Each path below is one point turned by a fixed rotation once a step. After each direction that follows a path, write how fast that rotation turns it, in degrees each step (0 if it stays still).
Each turn is a multiple of 5 degrees from 10 to 175, or 0.
Each row of a path follows its step; steps can be skipped.
path 1
step 0: 23, 34, -7, -19, -20, 10, 3, 33, -2, 11, 34, -3, 11, -14, -8, -15, -10, 35, -13, -16, -18, -2, -25, -1, 0, -25, -14, 25, 1, 12, -6, 22, 0, -34, 2, -9, 1, 5, -13, 31, 34, 3, 21, -8, -15, -34, -5, 33, -1, 3, 14, -20
step 1: 16, -2, -18, -13, 26, 1, 10, 35, -13, 11, 44, -32, -17, -4, 2, -7, -38, -4, 25, 9, -9, 36, -10, -16, 16, 4, -22, -25, -21, 1, 1, 6, 17, -17, 2, 22, 4, -22, -36, -3, 21, -8, 8, 25, 4, 17, 19, 21, 13, -15, 13, -4
step 3: -16, 29, 20, 2, -11, 12, 27, -31, -4, 40, 7, -27, 0, -35, 13, -4, -42, 17, 18, 4, -6, -40, 10, 24, 27, 25, -4, 9, -8, -3, -15, -7, 1, -3, -6, -21, -25, 23, 7, -18, -18, -22, -15, 9, -10, -23, -15, 0, 4, -4, -3, 8
step 4: -5, 10, -2, -11, 10, 23, 34, -33, -24, 22, 20, -31, 24, 11, 7, 13, 0, -10, 20, -21, -13, -7, -11, -18, -2, 35, 0, -2, 3, -25, 15, -21, -15, -9, -1, -3, 19, 16, 5, 19, 21, 35, -54, 6, -33, -8, 0, 10, -7, 11, -4, -17
step 7: -19, 10, 3, 22, -23, 30, -6, 7, 18, -23, 8, -7, 8, 12, -19, -15, -14, 38, 21, -12, 33, -6, -7, 6, -24, 4, 8, 0, 23, -1, -14, 13, 3, -18, 19, -18, 3, -11, 49, 19, 8, 11, -4, 16, 12, -37, 9, 36, -36, 8, 5, 12
step 8: -16, 4, -5, -9, 5, -10, -21, 5, 8, -7, 25, 5, 10, -10, 20, 0, 5, -4, 22, -17, -23, 11, -3, -7, -14, -12, -16, 21, 16, -25, -5, 26, 8, -35, 69, -3, -4, -25, -18, 8, 14, 4, 6, 19, -13, -13, -1, 49, 12, 4, 28, 10
step 11: -28, 5, 11, -9, 12, 26, 19, 7, -4, 20, -7, -6, -7, -13, 6, -15, -19, -20, -8, -33, 0, -25, 38, 30, -3, 23, 10, -9, -11, -52, -13, 15, -12, 14, 7, -10, 17, -2, 18, -28, 21, 1, -5, 9, -44, -24, -9, 1, 11, -19, -14, 16
step 14: -23, -29, 5, 0, -12, 26, -5, -6, -10, -26, -16, 0, -28, 23, 11, 5, 23, -2, 20, 1, 47, 3, 14, 8, -14, 19, -27, -19, 32, 6, -28, -2, -1, -10, -32, 4, 2, -5, 12, -6, 23, -38, -6, 9, 1, 16, -18, -2, -38, 0, 4, 17
step 15: -45, -13, 5, -2, -35, 14, -25, 8, 20, -17, -4, 10, 13, 24, 4, 9, 7, 4, -9, -10, 18, -4, 9, 8, -16, 0, -39, 38, 16, 6, -22, -3, 10, 26, 50, 9, -2, 19, 4, -19, 9, 12, 2, 5, -3, -14, 19, 18, -36, 11, -20, 3
step 16: 8, 29, 2, -31, -13, -15, -11, 8, -9, -13, 6, 15, -28, -1, -1, 3, 12, 15, 2, 2, -13, 12, -2, 10, -16, -4, -30, 39, 23, -50, 13, -5, 12, -20, 40, 3, -24, -15, -12, 8, 11, -16, 11, -40, 9, -13, 9, 7, -20, -2, -6, -38
Speeds:
-2, 6, 3, 0, 7, -3, -6, -6, 8, -6, -4, 5, -3, 5, -3, -4, 3, -9, -12, 13, -8, 4, 1, 0, -8, 0, -7, -7, 4, 3, -4, 8, -9, 3, -5, -7, -5, 1, -4, -9, 2, 3, 0, -10, 2, 1, 5, -6, -4, -1, -4, -5	10
1, 4, -1, -5, -2, 7, 2, 5, -8, -11, -8, -3, 0, -7, -5, -3, 4, 0, -4, 3, 6, -10, 3, -13, -4, 8, 8, 4, 4, -3, 7, 2, 0, 4, -5, 3, -4, -10, 4, 6, 9, 2, 1, -9, -9, -2, 3, 0, -1, -6, 3, -6	155
5, 11, 1, 4, -6, 4, 6, 3, 5, 3, 12, 7, -8, -1, 0, 1, -1, -5, 2, -1, 6, 6, -3, -4, 8, 1, 0, -6, 5, -1, -2, -1, -1, -12, -9, 1, -4, 3, 11, 7, -3, -1, -7, -8, 1, -14, 2, -7, -2, 0, 1, -4	110
1, 5, -7, -6, 5, -5, 2, 8, 4, -1, 0, 18, -6, 5, 6, 10, 0, 5, -6, -3, 0, -4, 7, 4, 0, 8, 2, 2, 4, 4, 0, 2, 4, 2, -9, -3, 10, -6, -8, -1, 1, 4, -2, 3, 0, -7, 2, 3, 2, -2, 3, 13	25
1, 6, 11, 5, 2, 8, 15, 2, 7, -3, -10, -3, 5, 1, -1, 2, -5, -13, 4, -3, -3, -6, 3, 1, 13, 1, -5, 1, -3, 0, 0, -3, 4, 1, -8, -5, 4, 5, -10, 2, 6, -4, -4, -1, -3, 10, 0, 0, 3, -2, -4, 3	40
4, 2, 3, -1, -4, 3, -4, -5, 8, 2, 2, -3, -7, -9, -2, 9, 12, 1, 7, -5, -2, -5, -2, -2, -4, 11, -5, 8, 4, 5, -5, 0, 8, 2, 6, 3, -7, -3, -6, -10, -3, 3, -15, 2, -2, 3, -3, -10, 3, 1, -4, -2	60
-2, 5, 7, -3, -13, -6, -5, 6, 7, -6, -1, -1, -3, -2, 1, -3, -4, 0, 11, -5, 10, 8, -8, 6, -2, 0, -9, 4, 2, 4, 2, 7, -1, 0, -1, 1, -1, -9, -5, 4, 4, 6, 9, -8, 2, 3, 8, 8, 6, 7, 0, 1	45
